The rows below come in pairs that one turn or mirror swaps. Which row does each named row swap with?
The rows were stretched afterwards, more along some directions than others.
J574: [-0.49 -0.01  1.32  0.08  0.00  0.81  0.34  0.81 -0.38  0.84  0.02  0.12
  0.03  1.01  0.29  0.69  1.09 -0.77]
J314: [-0.87 -0.04 -0.07 -0.24  0.08  0.26  0.56 -0.52 -0.48  0.76  0.05 -0.51
 -0.28  0.04 -1.20 -0.56  1.13 -0.23]
J562: [-0.35 -0.80 -0.67  0.12  3.37 -0.19 -1.52  0.21  0.45 -0.84  0.72  0.27
  0.05 -0.62  0.04  0.60 -1.93  1.36]
J861: [-0.02 -0.58  1.04 -0.24  0.83  0.45  0.27 -0.12 -0.79  0.94  0.25 -0.29
 -0.60  0.87  0.34  0.99  0.41  0.21]
J190: [ 0.35 -0.48 -0.16  1.32  0.51 -0.49  1.06 -1.29 -0.43  1.43  0.30 -0.20
 -1.25  0.49 -0.56 -0.29 -1.00  2.00]
J368: [-0.85 -1.72 -0.41  1.04  3.71  0.01 -0.04 -0.58  0.43  0.36  1.52  0.38
 -0.70 -0.18  0.23  0.29 -2.61  1.96]
J253: [-0.57 -1.71 -0.06 -0.13  3.01 -0.95 -1.22 -0.24  0.29 -0.67  1.61 -0.79
  0.04 -0.61 -0.85  0.22 -1.95  1.03]
J598: [ 0.34  1.43  0.82 -1.02 -1.25 -0.96 -2.37  0.36  0.18 -0.80  0.27 -1.82
  1.93 -0.30 -1.32 -0.08  0.72 -0.09]
J943: [ 0.65  1.28  1.05  0.39 -2.64  0.95 -0.22  0.44 -0.87  1.42  1.19 -0.25
  0.90  0.89  0.54 -0.27  1.49 -0.90]
J454: [-1.49  0.63  0.71  0.30 -1.60 -0.74  0.27  1.75  0.16  0.05 -0.85  0.47
  0.07  0.45  0.06  0.06  0.39 -0.02]
J703: [-2.23  0.58  0.30  0.17 -1.09 -0.55 -0.24  1.42  0.27 -0.35 -0.49  0.64
  0.05  0.12 -0.22 -0.35  0.52 -0.44]
J186: [ 1.07 -0.03  0.79 -0.57  0.42 -0.49 -0.15 -0.61 -0.58  0.45 -0.30 -1.57
  0.21  0.41 -1.10  0.89 -0.07  1.29]
J832: [ 1.69  0.31  0.28 -0.12 -0.65 -0.06 -1.44  0.51  0.34  0.03  1.45 -0.52
  1.02  0.46  1.13 -0.01 -0.19  0.34]
J799: [ 1.99  0.17 -0.30 -0.13 -0.52 -0.80 -1.76 -0.42 -0.12  0.09  1.56 -1.09
  0.32  0.13  1.08 -0.19 -0.46  0.94]
J838: [-1.22  1.36  0.17 -0.05 -1.40 -0.69 -0.96  0.90  0.04 -0.12 -0.50  0.17
  0.52 -0.51 -1.26 -1.01  1.01 -0.23]
J47: [-0.34 -1.89 -0.55  1.13  2.72  0.02  0.97 -0.68  0.29  0.90  0.91  0.66
 -1.38  0.36  0.35  0.16 -2.28  2.07]
J784: [-1.54  0.68  0.75  0.51 -1.71 -0.89  0.08  1.57  0.16  0.15 -0.53  0.51
  0.23  0.61  0.04 -0.09  0.45 -0.11]
J93: [-0.67  0.18  0.66  0.12 -0.20 -0.23  0.16 -0.45  0.28  0.86  0.02 -1.53
 -0.06  0.52 -1.40 -0.11  0.54  0.34]
J979: [ 1.20 -0.73  0.17  0.20  2.17  0.34 -0.51 -0.42  0.92  0.11  1.31  0.54
  0.47  0.92  0.47  0.16 -1.26  1.07]
J236: [ 0.98 -0.49  0.36 -1.06  1.80 -0.62 -1.36 -1.16 -0.65 -0.10  0.76 -1.63
 -0.01 -0.92 -1.23  0.75 -1.16  1.47]
J60: [-0.44 -1.95 -0.55  1.01  3.86 -0.08  0.15 -0.69  0.22  0.72  1.46  0.63
 -0.92 -0.04  0.27  0.30 -2.59  2.24]
J176: [ 1.50  0.14 -0.09 -0.64  0.24 -0.18 -0.62 -1.19 -0.91  0.77  1.35 -1.10
 -0.75 -0.63  0.19  0.10 -0.26  0.73]
J677: [ 0.15 -0.12  1.22 -0.32 -0.31  0.15  0.21 -0.76 -0.57  0.92 -0.66 -1.29
 -0.73  0.45 -0.62  0.72  0.26  1.03]
J144: [-0.68 -0.50  0.62  0.34 -0.72 -0.76  0.42  0.69 -1.42  0.26 -0.20 -0.42
 -0.14  1.08 -0.33  0.69  0.35  0.67]
J934: [-0.14 -0.18  1.04 -0.27  0.69  0.39  0.26  0.27 -0.39  0.34  0.19 -0.29
 -0.33  0.66  0.36  1.02  0.47 -0.10]
J222: [ 1.25  0.46  0.48 -0.40 -1.20 -0.43 -1.99  0.43  0.24  0.08  1.35 -0.78
  1.06  0.36  0.82 -0.25  0.15  0.02]
J577: [ 1.36  0.80 -1.02 -0.32 -2.55 -1.38 -0.54 -1.01 -0.62  0.43  0.40 -1.55
 -0.13 -0.04 -0.32 -1.21  0.78  0.88]
J141: [-0.10 -0.80  0.07  0.88  0.76 -0.12  1.26 -0.93 -0.16  1.33  0.30 -0.28
 -1.23  0.36 -0.49 -0.13 -1.21  1.91]
J215: [ 0.35  0.89  1.30  0.47 -2.05  0.96 -0.30  0.70 -0.63  1.60  1.43  0.04
  0.90  0.95  0.65 -0.37  1.06 -0.74]
J153: [ 1.05  1.28 -0.85 -1.08 -1.90 -1.35 -2.06  0.09 -0.36 -0.21 -0.04 -1.79
  0.74 -0.47 -0.83 -0.83  0.97  1.09]
J990: [-0.54 -0.98 -0.38 -0.03  1.45 -0.03  0.68 -1.29 -0.71  0.91  0.46 -0.77
 -0.90  0.07 -1.10 -0.24  0.13  0.66]
J137: [ 0.20  0.86  1.00 -0.69 -1.23 -0.55  0.11  0.90  0.29 -0.32 -1.03  0.33
  0.23  1.13  0.04  0.41  1.07 -0.26]
J255: [-0.29 -1.52 -0.42  1.27  2.18 -0.03  1.35 -1.18 -0.28  1.27  1.04  0.33
 -1.46  0.25  0.26  0.27 -2.08  2.28]
J323: [-1.93  0.79  0.37 -0.04 -1.13 -0.42 -0.31  1.47  0.34 -0.19 -0.24  0.62
  0.44 -0.39 -0.47 -0.49  0.48 -0.43]
J744: [-0.19  1.37  1.81 -0.21 -2.59 -0.10 -0.83  0.64 -0.75  0.35 -0.05 -1.17
  1.49  0.67 -1.02  0.40  1.28 -0.59]
J185: [-1.90  1.28  0.28 -0.53 -1.37 -0.60 -1.04  0.99  0.09 -0.44 -0.40 -0.21
  0.47 -0.76 -1.19 -0.87  0.92 -0.31]
J14: [-0.66  0.42  1.10  1.19 -1.23 -0.40  0.52  1.23  0.63  0.21 -0.63  0.10
  0.21  1.39  0.27  0.68 -0.25  0.03]
J592: [ 1.07 -0.05  0.13 -0.63  0.36 -0.40 -0.59 -1.03 -1.06  0.89  1.30 -0.95
 -0.98 -0.49  0.34  0.13 -0.35  0.92]
J766: [-0.63  1.46  1.21 -1.27 -1.86 -0.16 -2.39  0.91  0.45 -0.64 -0.38 -1.19
  1.38 -0.63 -1.01 -0.38  1.31 -0.73]
J142: [ 0.74  1.10 -0.66 -0.47 -3.23 -1.47 -0.97 -0.16 -0.59  0.13  0.14 -1.41
  0.49  0.07 -0.49 -1.28  1.34  0.17]

J93 is swapped with J153
J562 is swapped with J14
J574 is swapped with J799
J577 is swapped with J314
J703 is swapped with J47
J222 is swapped with J861
J766 is swapped with J677
J185 is swapped with J141

The rows below come in pairs that one turn or mirror swaps. Which row does each named row swap with?
The rows were stretched afterwards, more along some directions than others.
J245: [-0.82 -0.58  1.53 -0.45 -0.07 -0.76 -0.43  2.25  2.25 -1.18 -0.94  0.44
  0.68  0.52 -1.00 -0.33]
J432: [-0.16 -0.73  0.38 -1.26  0.56  1.34 -0.66  2.57  0.71 -0.04 -1.65 -0.33
  0.34 -0.43 -1.81 -1.72]
J182: [-1.77 -1.69  0.37 -1.09 -0.47  2.36 -0.24  1.07  0.13 -1.51 -0.58 -0.42
  1.30 -0.63 -0.07 -1.55]
J402: [-1.03  0.30  0.42 -1.45 -0.17  0.32 -0.92  0.55 -0.56 -0.32  0.87  0.11
  1.31  1.65 -0.55 -1.01]
J929: [-1.74 -1.04  0.17 -1.02  1.36  1.47 -0.28  1.40  0.86 -0.48 -1.83  2.07
 -0.01 -0.02 -0.14  0.41]
J170: [ 0.79 -1.04  0.33 -1.44 -0.26 -0.22  0.22  0.35 -1.01  0.46 -0.95 -0.43
  0.32  2.84 -0.29 -1.29]
J413: [-0.60 -1.38  1.73 -1.30  1.64 -1.24 -0.03  0.81  1.47  1.13 -1.48  0.62
 -0.61 -0.12  0.05  1.17]
J419: [ 0.65 -0.09  0.35 -1.04  0.91 -1.71  0.99  1.00  0.50  0.97 -1.27  0.21
 -0.58 -0.07  0.92  1.73]
J107: [-0.95 -0.48  2.43 -0.44  2.32  0.84 -0.77  2.25  1.95 -0.55 -1.07  0.05
 -0.73 -1.52 -1.02  0.51]
J932: [ 0.22 -2.09  1.70 -0.70 -0.51  0.18 -0.87 -0.35  0.37  0.06 -1.14 -0.17
  0.04  1.55 -0.69 -1.73]
J328: [ 0.26 -0.70  0.34 -0.65  1.93  0.22 -0.71  2.95  0.95  0.83 -2.80  0.07
 -0.12  0.18 -1.04 -0.35]
J232: [-1.54 -1.62  1.78 -0.94  2.87  0.98 -0.38  1.75  1.23 -0.03 -0.27  1.56
 -1.32  1.95 -0.72  0.24]
J172: [ 0.86  0.66  0.37  0.17  0.84 -0.73  1.26  1.46 -0.03  1.20 -1.07  0.86
  0.74  0.41  0.22 -0.31]
J363: [-0.37 -1.57  0.22 -1.67  0.87 -0.85  0.55 -0.33 -0.55  0.43  0.14  0.96
 -0.42  2.70 -0.43  0.07]
J40: [-0.49 -1.68  0.82 -0.92  0.56  0.42 -0.89  2.20 -0.04  0.86 -1.59 -0.51
  0.51  1.06 -0.66 -0.05]
J52: [-0.52  0.02 -0.19 -0.58  0.96  0.57 -0.30  0.95  0.58 -0.82  0.27  1.10
  0.59  0.22  0.56 -0.07]
J384: [ 0.49 -0.12  1.66 -1.16  1.03 -1.73  0.54  1.12  0.82  0.32 -0.61 -1.77
 -0.70 -0.10 -1.52  0.73]
J237: [-2.29 -1.57  1.41  0.05  0.39  1.62 -1.08  1.00  2.74 -0.25 -0.12  1.32
  0.00 -1.53 -1.24  0.18]
J340: [ 0.88 -0.83  0.34  0.75 -0.04 -0.78  1.09  1.39  1.98  0.51 -0.07  0.27
 -0.27 -1.17 -0.86  1.10]
J714: [-0.29 -1.19  1.51 -1.09  1.43 -1.82 -0.91  1.92  1.55  0.25 -0.21 -1.63
 -1.22  0.85 -1.91  1.24]
J229: [-0.53 -1.13  0.21 -1.25  1.40  0.37  0.69  0.82 -0.88 -0.08 -1.23  1.30
  1.48  0.54  0.81  0.19]
J68: [-0.73 -2.11  1.85  0.27  1.04  0.59 -0.52  0.40  2.33 -0.04  0.00  0.20
 -1.10 -0.06 -1.22 -0.34]
J785: [-1.63 -0.88  1.45 -0.50  0.88  1.59  0.40  1.63  1.68 -1.05  0.34 -0.57
 -0.88  0.19 -1.33 -0.88]
J178: [-1.36 -0.84  0.77 -0.66  0.45 -0.25  1.72  1.85  2.91 -1.20 -0.26  0.64
 -1.55  0.12 -0.67  0.34]
J663: [-1.91 -2.80  0.98 -0.79  0.32 -0.23 -0.47 -0.36  1.33 -0.56  0.47  1.28
 -0.42  1.13  0.01  0.53]
J29: [-0.15 -1.43  1.51 -1.36  0.07 -0.97  0.26  0.73  0.24 -0.81  0.44  0.20
  0.92  1.54 -0.19 -0.86]
J522: [ 0.06  0.39 -0.23 -0.92  0.60 -1.22 -0.76  1.59 -0.46  0.20  0.17 -0.63
  0.46  1.52 -0.02  0.33]
J895: [-0.88 -2.34  1.12  0.21  0.02  0.16 -0.32  0.79  1.65 -0.58 -1.18 -0.29
  0.99 -0.80 -0.49  0.02]
J205: [-1.38 -1.57  1.63  0.14  0.13  0.48 -0.69  2.21  1.90  0.38 -1.22  1.01
  0.66 -0.44 -0.66  0.06]
J981: [-1.39 -0.94  0.73 -0.07  0.06  1.00 -0.01  1.76  0.05 -1.31 -0.73 -1.17
  0.35 -0.45  0.53 -0.69]
J525: [-1.83 -0.20  0.04 -0.95  0.66  1.56  0.63  0.37  0.51 -0.87  0.26  1.08
 -0.03 -1.17 -0.03  0.44]
J188: [-0.77 -2.11  1.05 -1.90  1.79 -0.17 -0.38  0.39  0.19 -0.01 -0.22 -0.77
 -1.41  1.08  0.53  0.79]
J383: [-0.23  0.81  0.61 -0.54 -0.16 -1.00  1.37  1.09  1.00 -1.04 -0.76  0.68
  0.82 -0.38  0.57  0.37]
J734: [ 0.06  0.39  0.78 -0.29 -0.11 -0.40  0.98  0.63 -0.78  0.90  0.18 -0.42
  1.19 -0.14 -0.21 -0.44]
J620: [-1.84 -1.57  0.97 -1.23 -0.75  0.56  0.36 -0.94 -0.34 -0.52  0.95 -0.08
  0.88  0.49  0.27 -1.06]
J662: [-0.49 -1.21  0.30  0.04 -0.38 -0.53 -0.89  0.08  0.66 -0.72 -0.46 -1.70
  0.56 -0.58 -1.10  0.81]
J76: [ 0.25 -1.20 -0.27 -0.78 -0.04 -1.37  1.39  0.28  0.20 -0.47 -1.29 -0.56
 -0.33 -0.52 -0.01  0.69]
J833: [-1.04 -1.00  0.26 -0.14 -0.23  0.74 -0.37  1.52  2.21 -1.43 -0.14  0.71
 -1.15  0.52 -1.65  0.10]

J662 is swapped with J178
J229 is swapped with J232
J205 is swapped with J734
J29 is swapped with J107
J895 is swapped with J785
J182 is swapped with J68
J328 is swapped with J170

